First come named turns, each shown by rows before and after it. For each pair of rows after them, which turns, in which order, take the first row to the second? The first pair is done for you.
turn Geno:
[-17   4   0  -7 -23  18  -4  -7   0 -21  31  17  -9  -9   2 -11  -3   6
   8 -22   6  -7   8   6 -26 -25  -5   4   6  -7   6 -11  12   9   0  -4
   0 -15   0  -5   5   8  14   7] -> [-21  -1   8  -3 -28  15  -2 -10  -2 -22  26  17  -6  -2   7   3   0  15
   5 -26   1 -10   4   2 -18 -17  -5   6   7 -11   1 -15  14   8   0  -8
   9 -20  -1  -4   2   6   6   0]
[ 12   6  -8  18  -7   5  -6   3   1 -29 -44   7  13  -8 -26  14  -6  22
  19 -15   2  -7  26  -6   3  -5  27 -10  -1 -11  19 -20  13  20 -10 -37
   2 -20   8 -31   3  16   2  -8] -> [ 20  11 -16   7  -1  13  -2  12   8 -27 -32   8   9 -20 -30  -9  -4   3
  17  -9   7  -3  28  -5 -16 -19  28 -15  -8  -3  29 -17   4  22  -4 -32
  -8  -7   5 -31   8  15  21  -4]
[  8  -7  16  -1   5   4 -11   9  -3  -4   5  19  -5  12  15  -4  11  -3
  -5 -15 -12   3   5  -5 -12   1   1  -2   0   0  31  -3 -11  19   4 -21
   7   1 -19   2  -6  -1  19 -21] -> [  1  -9  12   9  -2  -5 -15  -3  -9 -10 -17  13   1  21   8  20   7  14
   2 -19 -12   0   7  -3   8  17   3   5   5  -8  14  -5   0  12  -3 -21
  14 -11 -11  -4  -8   6  -6 -19]
[ 19 -18   3  13   1   4 -19   0   1 -11 -22 -11  -4   5  -5   7  19   4
   2 -25   0   7  20  -6   6  12   9  -6 -10  -4  15 -33 -12   8  -4 -14
  -3  -2 -12  -5   4  -7  -1  -3] -> [ 20 -15  -5  11   4   3 -19   1   5  -8 -27 -16  -3   1 -12   4  17   1
   4 -22   3   7  22  -6   5   8  10  -7 -15  -1  17 -34 -11   8  -8 -12
  -5  -1  -9  -5   9  -7  -1   4]
turn Tudut:
[  4 -10   5   2   6 -10   9 -21   7 -17  -1   4   5   3  17  -4   8   1
  -6   1 -15   6 -14   3 -14   7  14   7 -11  -2  -8  -4   0   6  20  -9
   1  23 -10  12 -21 -10   6 -17] -> [  1  -2 -11  -2   8  -4  10 -20  10 -12  -7   3   3  -2   5 -18   5  -4
   5   3  -7   1  -6   5 -26  -6  19   7 -12  -2  -6  -5   2   4  15  -3
  -6  22  -6   0 -16  -8  17 -10]
[  0 -26  15  26  10  -2  16  -3  11   2  -6  16  -4   2  -6  -7  19  -1
  22   4  -9   9  -3   4   0  -2  -6  20  16 -18 -11 -16  25 -10   9  -8
   0 -17 -12  -3 -23  12  -7  17] -> [  5 -28  28  19  11  -4  20   2  13   8   8  14  -2  -2   3  -9  21 -10
   9   8 -11  13 -14   4   1  -2 -13  20  10 -12  -9  -8  16 -12  16  -3
   2 -10 -15   7 -23   7  -3  14]
[  5  -9   1  -2   3  -1 -14 -21 -12  -2  14 -13 -20 -17  -1   6  19 -16
 -35  31   9   5 -20   0  -3  -7  23 -24 -13  11  -3 -46 -12  20   4   2
   9   7 -12 -20  13   2   0  -3] -> [  4  -7  -8   2   4  -1 -13 -19 -15  -4   6 -14 -21 -16  -8   3  20 -10
 -28  28  11   4 -15   0  -5  -8  28 -24 -10  11  -4 -52  -8  19   0   1
   6   4  -7 -27  11   3  -2  -2]
[ -8  11 -15   0   1   5   3  15   5  -3  -7   7 -11  -2 -18   2  -5   4
  14 -10  -8  -6  20   1  -6 -11   7  -2  10  -4   2   3   8   0  -5   1
  -6  -9   2 -11   4  -1   7   3] -> [ -7   1  11   4  -2  -4   0  13   1  -7  -2   9  -6   6   1  25  -2  13
  -5 -12 -18  -3   6  -3  12   8  -1   0   9  -5  -2   9   4   0  -2  -4
   9 -11  -2   3  -2  -2  -9  -9]
turn kig:
[  1 -11  11  -8  16   9  15  20  -3  15  39  -3   9 -14 -14   0 -24 -21
 -13  34   5 -21   1   2  12  16  -4   9  10  19   6  -2 -22  10 -16  23
  -1  -9   1  14  -9 -32   5   9] -> [ -5 -15  21  -5  12  11  20  17  -5  17  45   1   5 -11  -6   3 -20 -17
 -17  30   0 -21  -1   1   8  17  -6  10  16  15   6  -2 -18  14 -12  22
   2 -11  -4  12 -12 -36   9   4]
[-15  -1 -16  -3  -6  -4  -7   1  -2  11  12  -2   4  -9   0   4   1   6
 -17   8  -2   8  12  -2   3  -7  17   2  17 -16 -13   1   7  -5  -1 -11
   1 -32   0   8   2  -8  -3   8] -> [-13   0 -19  -3  -5  -5  -8   1  -4  10   7  -1   5  -7   0   9  -1   7
 -18   9  -1   7  15  -3   4  -5  17   1  16 -16 -10   4   7  -3  -1 -13
   3 -32  -1   7   1  -8  -6   4]
[  4  -7   6  14  10  -3   8  -9  11  19   2  -5   1   9   2 -10 -15  -7
  11  17  16  -2 -18  26  13   8  -6 -13 -24  -6  -5  -2 -14 -16  14   1
   7  10  11  10  11   3 -10  23] -> [  0 -10  11  16   4   0  14 -12  15  24  11   0  -2  11  10 -14 -13  -4
  12  12  12  -1 -22  24   9   7  -8  -9 -14 -11  -6  -4  -8 -15  20   3
  10   5   5   9  12   1  -6  28]
Now pairs of rows:
Between the rows of a pair lie two turns.
[  4 -10   4   4   9  10 -20   2 -18  -9  -7  12  -1  10   8  21  -5  -1
 -14  -3 -12 -12  -8 -18   9  -3   4   0  18 -10  17 -34 -17  22 -13 -10
 -13  11 -21  -2  10  -6   0 -10] -> [ 13  -1   0  -5  20   7 -23   8 -17 -10  -5   6   7   4   3  13  -9 -16
 -15  11  -5 -10 -10 -15  12  -6  -1  -2   6  -1  21 -26 -28  17 -13  -4
 -17  22 -18   6  13  -6  -1  -6]  kig Tudut
[ -2  14 -30  -2  13  -6  -5  -6  -7  10  -9  -3  14  -7  -4  -9   1 -13
   3   1  10  -7  19  10   3  -4   2  -4  -5  11 -12  18 -12 -13  -3 -12
   9  20   7   4  -6   2 -13 -18] -> [  2  14 -24  -5  12  -8  -6   0  -6  12  -4   1  12  -8   0 -11   5 -17
   0  -2   7  -6  15   7   1  -7   2  -5  -7  13  -6  21 -17 -10  -2 -15
   7  23   2   7  -7   4  -8 -20]  Tudut Geno
[ -1 -10 -11 -10  15  10  -6  45   8  -1   7  25  -7 -18 -16 -27 -11  -7
   1 -11  -9  -1   2 -13 -22 -17  12   1  -8   6  22  13 -22  27  -1 -10
   1  11   1 -21  16   4  31   0] -> [  0 -25  23  -4   8  -2 -12  41  -1  -6  13  27  -3  -4  10  13  -7   4
 -19 -14 -26   2 -14 -18   8  11   3   4  -8   4  21  19 -29  25   6 -22
  20   9  -9  -4   5   1   6 -19]  Tudut Tudut
[ 29  -3 -27  -8   6  11  -5   7   9  19   1   6  -1 -13 -18  -5  -1 -12
  -2  22  16   6   2  -2  -3 -13   0 -11 -20  18  18  -9  -9   3   8   5
  -9  18   2  14  -8   4   2   5] -> [ 16 -19   8  -1 -11  12   6  -1   8  25  26  16 -10  -1  17  10  13   2
 -19   9  -7   5 -11 -14  -3  -4  -9  -8  -3   1  12 -10   1   9  25   0
   5   5 -15  24 -12  -6   0  -5]  kig Geno
[  7  -4 -12   3  -2   6 -14   0   1 -11 -24   6  -4  12  -8   2   4   3
  13 -10   0   0  14  -5  -8  -6  18  -4   1   0   5 -14   6  10  -7 -12
   0  -8  -1 -11   1   8  -4  -9] -> [ 13   4  -5  -8   3  11  -5  10   8   2   4   7  -6   1   2 -17   4 -21
   0   1  -2   4   7  -9 -18 -14   4  -8  -3  11  13  -2 -11   7   4  -3
  -7  11  -8   3   7  -1  20   1]  Tudut Tudut
[  7   9   4  -9   5  -7   5  -8   3  10  11  -4  15  -5   4   0  -3  -5
  -8  18   0   2 -10   6   4   5 -14   2 -10  16  -5  11  -5  -9   2  15
  -6   9   1  21  -1  -1 -10  11] -> [  6   6  12  -7   0  -8   3 -12   0   7  12  -4  17  -1   8   9   0   1
 -13  15  -2   2 -13   3   8   9 -14   4  -7  15  -7  11  -3  -8   4  14
   1   5  -2  23  -5   0 -16   5]  Geno Geno
[  6   3 -10  -6   4  11   3   3  10  11  -2   0  -2  -6  -1 -27   4 -17
   9   4   3   6   5   6 -21 -17   8  -5  -2  -1  11  -3  -4   7   2   2
  -4   5  -4   0  -1  -1  20  10] -> [ -4 -11   1   6  -8  11  -2  -5   3   4 -18   5  -5  13   6  -1   8   6
  10 -11  -7   3   8   2 -15  -5  16  -2  11 -16   4 -14  11  13  -2 -10
   9 -13  -4 -14  -5   3   1  -2]  kig Tudut
[  2  19  15  -3 -11  -9   9   4  -5  -1  -8   0  15   6   0   6  -3  24
 -17   6  -6  -5   3  -6  28   4 -10  24  -2 -10 -13  12  -1  -4   2  12
 -15  -4  -3   3   1 -11 -20  10] -> [  9  27   3 -15  -2  -3  10  13   3   2   3   1  12  -6  -5 -18  -4   4
 -17  15   2  -3   6  -5   9 -12  -9  18 -10   0  -1  13 -12  -2   6  15
 -23   6  -5   2   5 -10   2  17]  Geno Geno
[ -6  -8   4   5   1  -3  -7 -11  -7   1  -2  -2  -6  11  -5   4   9   5
   7  -5  -2   7 -13   0  -2   7   7  -4  -1  -6   5 -12   8  10  -7  -2
   8  -3   0  -7  -9  -2 -16  -6] -> [  0  -1 -11  -1   8  -3  -9  -7  -3   4  -8  -7  -3   6 -14  -8   3  -4
  13   0   8   6  -8   3  -7   0   7  -7  -7   1   7 -10  -1   7 -10   3
   2   6   3  -9  -3   0  -9  -1]  kig Geno
[  5  -8  -5  -3  -5   9   2  -3  -1  13   2  10  -5   1   5 -21   7  -1
  -1  -6   8  -2   1   4 -14  -8   0  -2   8  -9   3  -9   2   4   2  -6
   2  -8  -1  -7  -2  -8  13   0] -> [ -2  -9  -4   2  -9   2  -1 -10  -6   9  -9   8  -1   9   3  -4   3  11
   3  -9   5  -6   1   6  -1   3   3   1   9 -15  -4 -13   9   3  -3  -8
   7 -16   4  -8  -4  -2  -6  -4]  Geno Geno
[ -8  -3  20  -2 -10  19   4   6 -17  -1   4   9 -15  14   5  -2 -16  15
   4 -12   2  15   4   2  12  -2  -2 -12  -2 -15   7   0 -15  11  12  -5
  11  -4 -28  -9 -11   1  10 -28] -> [ -7   4  -1   1  -3  11  -3   2 -15  -2 -22  -5  -3  13 -19   4 -26  21
  19  -5  17  11  13  11  26   4   0  -7  -6 -12  -3  -2  -9  -1   0   0
   7  -4 -12 -13  -9  11 -10 -18]  Geno kig
[  0  -3   6  -6   3  -7   2  -2   0  -1   4  -1   9   3   1   2   0  -7
  -6   7  -2  -1 -11   3  10   2 -10   3  -4   2  -2   7  -1  -4   8   2
   4   5   1  14  -1   0 -11   5] -> [ -5   0  -5  -5  -1   1   9  -3   4   5  10   1   3  -1  -2 -12   3  -8
   1   4   2  -2  -4   2  -4  -9  -6   4   1  -4  -2   2   7  -2   8   6
  -5   2   3   4   4  -2   1  10]  Tudut kig
[-10  -3 -12   6 -10   0   5 -10   1   5 -11  -4   0   6  -1  -3   7   8
   2  -9 -12   3   3  -7  -2   3   9  -7  16 -18   2 -13  27  -1   3 -10
  -2 -13   8 -10   0   4 -11  -7] -> [ -4  -6   8   3  -9 -10   6  -8   0   4  -1  -3   5   6  11  10   9   4
 -11  -4 -16   6  -8 -10   9  18   1  -2  10 -11   0  -3  17  -5   8 -14
   6  -7   3   9  -4   4 -18 -13]  Geno Tudut
[-12  18 -11 -16  -8  12  26  14  15 -18  15   6   0   1  -4  -2  -8   0
  -8 -26 -10   8  -2  -6  -6 -17 -25   7   9  -4  -2  13  11 -20   8   4
 -15 -16  -9  -7  23  -9  12  -3] -> [-17  14 -12 -10 -11  10  24   9  11 -21   3   3   2   7  -5  16  -8  13
  -7 -28  -9   6  -2  -6   8  -7 -24   9  13  -8  -9  10  16 -23   5   6
 -10 -25  -7  -7  18  -6  -2  -7]  Geno Geno
[  9 -11  28  -6  -4  -1  -2  -3  -2   5  16   8  -6  -2  25   2   9 -10
  -7   0 -14   5 -14  -9  -1  11 -11  -5   3   0  11   1  -6  11  15 -11
   6  10  -9   8  -8  -9  11 -13] -> [ 22  -6  13  -9  10 -13 -23   6  -2  -8  -8   0   5  -1   3   9   1 -12
  -2   7  -3   6  -5  -3  13  15  -5  -7  -8  12  14   3 -18   8   3 -18
   7  19   3   7 -10   2   0 -17]  kig kig
[ 31  -3 -13 -22  -5  -6 -21 -33 -17   7 -12 -21  -6 -10  -1 -21   3 -10
   3  19   2  14 -27  20  -5   9   2 -24 -26  31  -4 -30  -9   5   3 -18
   2  23   1  21 -13  12 -17   1] -> [ 31  -5 -11 -25  -5   0 -17 -29 -15   9  -3 -15 -11 -11   5 -29  10 -13
  -1  15  -2  16 -27  18 -13   3   6 -26 -24  28   4 -30 -12  12   6 -20
   2  24  -4  18 -13  10  -4  -2]  Tudut Geno
[  5   3  11  -6   2 -13  -8  -8  -1  14   5  -6 -13  16   3   1   9   2
  -8   8   9   2 -21   4   2   8  -4 -11   3   0   8 -12  -1  11   9  -3
  26  13  -6  16 -13   2 -11   3] -> [  7  11  -7  -6   5 -14 -11 -11   0  14  -5 -15  -9  12 -15  -7   3   1
   4  11  22  -1 -13  11   1   1  -5  -8  -1   5   3 -13   3   4   2   0
  19  11   3  10 -10   8 -15  12]  Geno Geno
[ -1  -7   2   2 -12  -7  16  -5  -5  -6  11   5  14  11   4   6  -6   3
  11  -8   1  -4  -3  -6  -2  -6   6   3  11  -9 -12  -1  14 -10   2  -1
  -4 -12   4  -8   5  -1 -14   2] -> [  1  -7   7   3 -12 -11  14  -8  -3  -7  14   3  16  10   8  11  -6   3
   6   0   0  -2  -9  -5   7  -3   3   3   9  -5 -13   2   7 -12   2  -3
  -4 -10   4  -1   4  -2 -19  -1]  Geno Tudut
[ -1  17   1   5   5 -20  -7   1   8 -12  -1  -7   2  -4 -23  19 -11   2
  -8   7   4  -3   3  11  22   0  -8  11  -7   4   3   3  -5  -6  -1  -5
  -3  -4   1  14   6   0 -23   9] -> [  0  21 -12   3   9 -16  -2   2   8 -12   0  -7   2 -10 -30  10 -13  -6
  -1   7   9  -1   7  10  14  -9  -4  10  -9   5   7   2  -5  -6  -2   1
 -12  -3   4  10  13   1 -15  12]  Tudut Tudut
[  7  12  -8  20   5  17  -9  16  -6 -30  -6   6 -13   2 -15 -16  19   4
  18 -35  -9   1  23 -12 -23  -6  25   0   0 -21  17  -6  -2   8 -17 -18
  -3 -14  -7 -49   6  23  27 -30] -> [ 18  14  21   7   7  20   1  24   0 -21  34  11 -14 -10   9 -27  20 -17
  -8 -21 -16   8   1 -18 -26  -6   6  -2 -10  -5  25  14 -24   6   4  -8
  -4  10 -19 -15   8  10  47 -29]  Tudut Tudut
[  2   3  20 -13  11  -2  10   9 -11   4  12  -1  16  -3  -3  20 -16   2
 -20   5 -14  -4  -8  -1  19  26 -14   3  -3   0  -7  31  -8  -5  -4   2
  11   3   5  18   0  -5   0   3] -> [ -7   5 -10  -4   6   1   5   3 -12  -5 -18  -5  11   1 -26  19 -21  20
   7  -6  -2 -12  11   3  14  21   3   4   4 -14 -14  15  16  -1 -19   0
   8 -12  18 -12   2   6 -11   8]  Tudut Tudut
[ 10   2 -18  20 -24 -24 -13 -14   0  10 -26 -16   1  12   2   4   1  12
  15   4  24 -19   4  -5  -3   1  18   1  -5   0 -12  -4  20  -8   0  -4
  13  -2   2 -10 -17  26 -21   7] -> [ 17   2  -5   3 -18 -10  -5   5   4  17  13   3 -11   0  23 -30   8 -16
   1   5  16 -10  -3 -14 -31 -17  12 -13  -9   4  12   2   2   6  15  -4
   4  14 -14  -1 -15  15  21   4]  Geno Geno
[-18  -5  12   9 -10   3   6   0  -8 -10 -13   6   1   8  -8  18   5  17
  -4  -7 -14  -9  -1   1   5   2  10   8  12  -5  -4   3   7   4  -7  -4
  -2  -6   3  -2  -1  -7  -2 -19] -> [-10   6 -12  -4   2   9   7   8   0  -4 -11   1   0  -5 -25 -12   1  -1
   6   4   0  -9   6   4 -11 -16  10   2   2   8   2   6  -1   0 -11   6
 -16   8   7  -6   6  -7  16  -5]  Geno Geno
[-10  10   3   8  -7   8  18  -5   2  12  12   0  -6   0   0   1  14   6
   2 -15  -2  -5 -14   6  -3   0 -17   8   4  -6  -3  -4  15 -13   1  26
 -12  -4   9   4  19   4  -4   9] -> [ -9  13  -3   8  -5   9  17  -6   2   9   8  -4  -5  -1  -6  -3  12   4
   6 -16   3  -4 -11   6  -5  -3 -16   6   2  -6  -4  -6  13 -14  -1  25
 -17  -4  12   0  20   5  -2  12]  Tudut Geno
[  8  10  -2   1   0 -12  19  14  -4   4   7   1   5 -13   1   2 -21  -3
   8   6   4  -2   4   0   6   0 -18   3   9  -5 -14  35   4 -17  -1  27
  -8   2  -5  17  16  -4 -13  16] -> [  6  10 -13  -4   2  -6  16  18  -3   4   8   7  -2 -15   1 -15 -20  -7
  14   2   8  -2   7  -3 -11 -12 -13  -3  10  -8  -8  29   2 -13   2  23
 -14   3  -4   7  19  -4   1  18]  Tudut Geno
[ -4 -12  10  -3 -10   4  16 -12 -20  35  36   7 -39  13  29  -8  12   5
 -18   1   4 -18   0   4   6   2  -6   7  -6  13  -6  -1  17  13  22 -10
   1   2 -17   3  -4  -5 -11   4] -> [ -5  -1 -24   3  -4  -3  10 -21 -18  36   5 -11 -28  13  -5  -8   1  13
   3  11  24 -22  12  17  17   0  -2  10 -11  18 -20  -6  26   0   3   1
  -6  -2   5  -7   0   6 -31  16]  Geno Geno
[ -1   2 -21   5   2   0  -2  -1  10  -6 -20  -2  -1  -8 -16  -3  -7  -3
   6  -1   4  -9  16   3  -3  -2   4  -4   3   2  -4 -10   1   0  -4  -9
  -7  -3   3 -16   0   5   4   9] -> [  2   0 -11   3   6  -9  -6  -2   8  -9 -22  -8  10  -6 -13  15  -9  -2
  -3   4   5  -6   9   5  14  11  -5   1  -3  10  -8  -1  -5  -8  -1  -9
  -2   2   5  -2  -3   6 -15   7]  Tudut Geno
[  9  -7  15  -9   8  -6  -4   2  -1  -3   6   2  18   2  -8   8 -31   2
 -17 -14 -25  18 -22   2  14  10   3  -2   8   4  -2  -6  -1  -4  12 -21
  20   2  -7  22  -1  -5 -10  -3] -> [ 13   8 -14 -13  17  -8  -5   2   5   0  -6  -9  20  -5 -36  -8 -40  -3
  -2  -2  -7  17 -12  11   8   1   6  -4   0  12  -4  -6  -1 -11   5 -10
   4  10   4  15   4   1  -7  12]  Geno Geno
[  0   3   8  -5  -4   0  10  -6   4  11   6  -7   5  -1  11   1   2  -5
 -10   6  -1   4 -15 -11   7   7 -10   4  -1   7  -2   6 -10  -3   2   6
   4   2   4   8   4  -1  -8   1] -> [ -8   3  -3  -2  -9  13  21  -9   8  13   3  -4  -2  -1   7 -14   5  -2
   3   0   2   0  -8 -11 -11  -5  -5   6   8  -2  -1  -3   5  -1   0  10
  -4  -7   2  -8   9  -4   6   8]  Tudut kig
[ 17   6 -13  -4  20 -20 -18  -1  -3  -1 -25 -15   6   8 -28   4 -26  -4
   5   1  12  -2  12  15  20  12  -9  -3  -6  10  -1   4 -17  -3  -8   6
  -1  14  25   5   6   5 -19  15] -> [ 14  -1 -19   0  18 -15 -25   2  -6  -7 -37  -9  -1  11 -30   3 -21   3
  13 -11   9  -5  26  12   9   9   3  -9  -2   0   6  -6 -14   5 -11  -5
   0   6  23  -9   3   6 -14   7]  Geno Tudut
[-11   7 -20   6  -2   4   7   6  11  -2  -5   2  29 -10  -5   8 -11 -10
  16 -21 -16 -12  12  -9   3  -1 -15   0   4   6   1  -3  -7 -17 -13  28
   3   0  19 -12  22  -6   7  13] -> [ -7   7   1   3  -2   3   7   8  12  -1  11   6  28 -11   9  12  -9 -17
   5 -16 -19  -8   2 -13  10   6 -22  -1   0   6   2   7 -14 -17  -6  27
   8   6  10   6  20  -9   9   7]  Tudut Tudut
